In the rows, zero is written as 128.
Each named move below is a turn or a mirror, shown by a few rows before and after it. Which moves, in which order, take the first row of each later pair to the second? The first pair is answered.
R (before -> after):
[150  89 182  85 102 152 140 139]  ->  [159  64 113 129 129 164 155  94]
[115 163 140 147 137 119 112 130]  ->  [115 158 126 156 142 121 114 119]
[121 117 137 134 136 119 136 112]  ->  [119 118 149 125 131 117 130 121]
G (before -> after):
[138  82 189 146 110 195 148 122]  ->  [132  90 209 135 106 181 147 130]
[124 129 130 141 125 133 130 113]  ->  [127 135 128 135 119 145 122 127]
[115 151  88 105 127  89 126 128]  ->  [121 143  75 113 130 103 127 122]
[113 147 139 102 109 127 120 137]  ->  [106 128 126 128 130 111 140  99]
W (before -> after):
[165  98  90 142 124 173 118 124]  ->  [127 140  82 113 137  70 126 108]
[135 110  79 111 141 110 172 113]  ->  [131 178 118 101 121 120 122 174]
[146 116 125  85 105 148 115 162]  ->  [139  91 105  83 120 123 142 127]
[127 124 100 139 138 142 120 141]  ->  [121 129  97 134 140 118 125 135]
M (before -> after):
[108 167 134 156 140  92 110 125]  ->  [126 166  93 119 119 116  99 154]
[137 157  99 125 130 121 126 137]  ->  [149 128 107 118 120 150 135 141]
[137 137 121 165 135 166 102 125]  ->  [131 141 123 169 140 160 102 121]
Now pairs of rows:
(2 to 3 moves a pair)
[118 145 135 183 151 128 124 126]  ->  [138 153 104 123 122 145 108 172] : M G M
[128 136 134  94 136  92 136 137]  ->  [139 150  92 141 149 127 116 132] : G W R
[117 111 162 137 151 131 138 163]  ->  [115 107 136 158 165 127 143 143] : W G M
[141 122 103 108 136 109 125 127]  ->  [140 134 109 104 130 109 115 137] : W W W
[126 171 143 128 128 165  96 152]  ->  [114 155  89 141 160 114 126 100] : W W G
[ 93 167 115 175 141 134 109 137]  ->  [ 90 150 175 114 114 117 122 159] : M M G
[136  91 133  72 115 126 133 137]  ->  [110 134 133  95 135  71 126 124] : M M M
[124 160 143  81 128 101 109 167]  ->  [142  78 111 148 155 155 150 101] : M M R
[133 127  41 144 129 132 109  98]  ->  [126 108 202 100  87 152 116 143] : M R M
[141 115 114 149 134 162 132 121]  ->  [121 150 169 133 126 126 119 141] : G M M
[100 113 156 118 136 131 137 134]  ->  [ 97 138 102 131 150 119 126 126] : G M M
[131 111  97  72 107 104 129 128]  ->  [126 105 162  76  99 112 130 137] : M W M
[144  66  91  74 100 127 151 132]  ->  [143  94  44 106 116 131 133 125] : W G G
[114 176 108  96 134  85 101 153]  ->  [129 142  90  64 121 109 113 157] : G M R
[129  98 132 139 138 138 151 110]  ->  [120 111 161 112 128 120 146 129] : R W
[120 125 118 128 150  83 130  96]  ->  [131 136  98 160 152 116 115 101] : W R W
[163 124 153 156 139 182 141 117]  ->  [140 190 121 161 156 119 120 119] : M M
[125 160 144 111 112 120 107 162]  ->  [141  96 130  94 108 144 139 140] : M W G
[138 140 179 146 130 122 122 130]  ->  [154 121 169 139 121 156 124 138] : M W R
[125 151 132 111 107 136 126 143]  ->  [130 116 122 108 110 146 146 124] : M W G
[143 139  36 126 147 148 121 143]  ->  [154  79  75  96 130 177 150 144] : R W
[161 133  60 118 127 177 103 140]  ->  [110 179 135  96 137  63 111 134] : W W G
[143 131  42  89 115 143 108 160]  ->  [140 139  44  87 116 134 108 161] : W W
[136 128  88  73 136 104 136 154]  ->  [150  83 157 114 127 173 143 150] : W M
[111 143  94  83 119  90 135 138]  ->  [141 121  82 123 114 177 121 148] : W R
[120 135 125  85 133  78 151 111]  ->  [145 122  66 103 135 134 141 116] : R G
[109 127 103 149 148 120 145  84]  ->  [115 139 116 173 146 150 130  99] : W W M
[110 144 148 133 148  55 141  91]  ->  [121 153 177 189 146 115 117 103] : W M G
[136 142  95 114 132 116 129 138]  ->  [140 147 117 127 127 143 116 154] : G G W
[ 92 159 158  64 113  61 104 129]  ->  [145 134  49  96 107 177  82 143] : G G
[147 135 139  70 107 134 116 199]  ->  [162 102  72  86 121 156 132 171] : R W M
[138 130 165 165 129 156 149 164]  ->  [154 113 102 149 131 168 156 157] : W G
[121 112  56 114 139 115 142 108]  ->  [135 139 139 153 117 189 101 158] : W G W
[116 181 110  77 122  91 104 161]  ->  [131  93 124  48 112 114 154 133] : M W G
[131 160 106 148 127 111 128 122]  ->  [153 120 113 132 111 159 140 132] : M M
[132 131 120 107 124 123 120 139]  ->  [131 114 151 125 128 129 132 124] : M M
[149 145 145 117 118 102  88 144]  ->  [153 131 134 166 135 127  90 120] : G W R
[129 117 125  86 123 112 141 138]  ->  [137  89 130 116 132 139 150 117] : G G M
[109 156 124 157 141  87 149 117]  ->  [136 134 145 171 124 169 135 141] : R W R
[126 132  96 135 132 128 121 122]  ->  [136 112 128 141 127 155 125 125] : W M M
[149 113 104 196 135 165 109 129]  ->  [139 160 152 157 111 143  81 178] : M G
[128 135 144  73  92 143 130 150]  ->  [135 118 138  81  92 161 137 144] : W W W
[142 112  51 129 144 165 142 127]  ->  [134 114 170  78 107 164 137 173] : G M
[132 104 182 168 119 131 135 106]  ->  [133 169 164 138 102 123  92 156] : M G R
[124 151 109  82 119  53 119 113]  ->  [148  75  83 106 127 111 152  79] : W W
[120 182 174 131 118 104 116 152]  ->  [142 132 190 119 104 157 131 159] : M M M
[130 141 122 144 151 163 117 121]  ->  [112 161 142 113 148 111 118 125] : R W W
[142 157 119 150 113 128 101 142]  ->  [137 148 119 171 124 123 111 121] : G G W
[115 130 104 132 148  92 143 112]  ->  [116 121 179 133 128 120 138 131] : R W G
[138 155 100 147 119 109 123 132]  ->  [142 142 114 108 101 109 128 148] : M W R
[133  84 105 135 115 173 133 106]  ->  [111  89 164 152 122 142 140  91] : G M G
[142 138 112  94 106 139 118 154]  ->  [133 138 103  86 109 108 127 143] : W W
[121 138 145 151 134 128 121 119]  ->  [134 118  98 127 130 136 127 119] : M M W
[129 167  82 173 143 148 106 130]  ->  [127 183  87 141 132 136  97 152] : M W W
[119 122 127 144 152 102 147  97]  ->  [146 140 133 136 122 169 112 150] : M W M
[143 114 106  42  86 169 101 177]  ->  [125  55  61 120 144 131 161  68] : G G
[135 108 156 173 137 163 123 118]  ->  [133 150 130 176 137 155  98 133] : M G
[122 127 182  99 110 113 135 143]  ->  [118 142 106 171 154 108 129  96] : G W R
[127  73  80 130 166 103 166  88]  ->  [ 98 150 111 164 177  62 129 101] : W G
[139 112 173  76 114 144 122 145]  ->  [124 123 197  98 124 118 122 129] : R M R
[132  82 162  54  99 112 154 134]  ->  [119  99 207  83 104 105 145 128] : W M
[103 140 204 105 117  96 121 146]  ->  [151 122 123 125 105 195  98 169] : G G R
[104  94 131 131 131 118 149 111]  ->  [108 115 147 102 109 127 126 153] : G G
[141 136 185 146 155 156 113 138]  ->  [144 110 147 166 172 155 135 104] : M W
[151  99 103 147  89 172 107 151]  ->  [137 127  69 108  91 117 106 154] : W G W
[124 123 173 103  99 136 123 164]  ->  [110 148 176 119 113 102 118 150] : M M
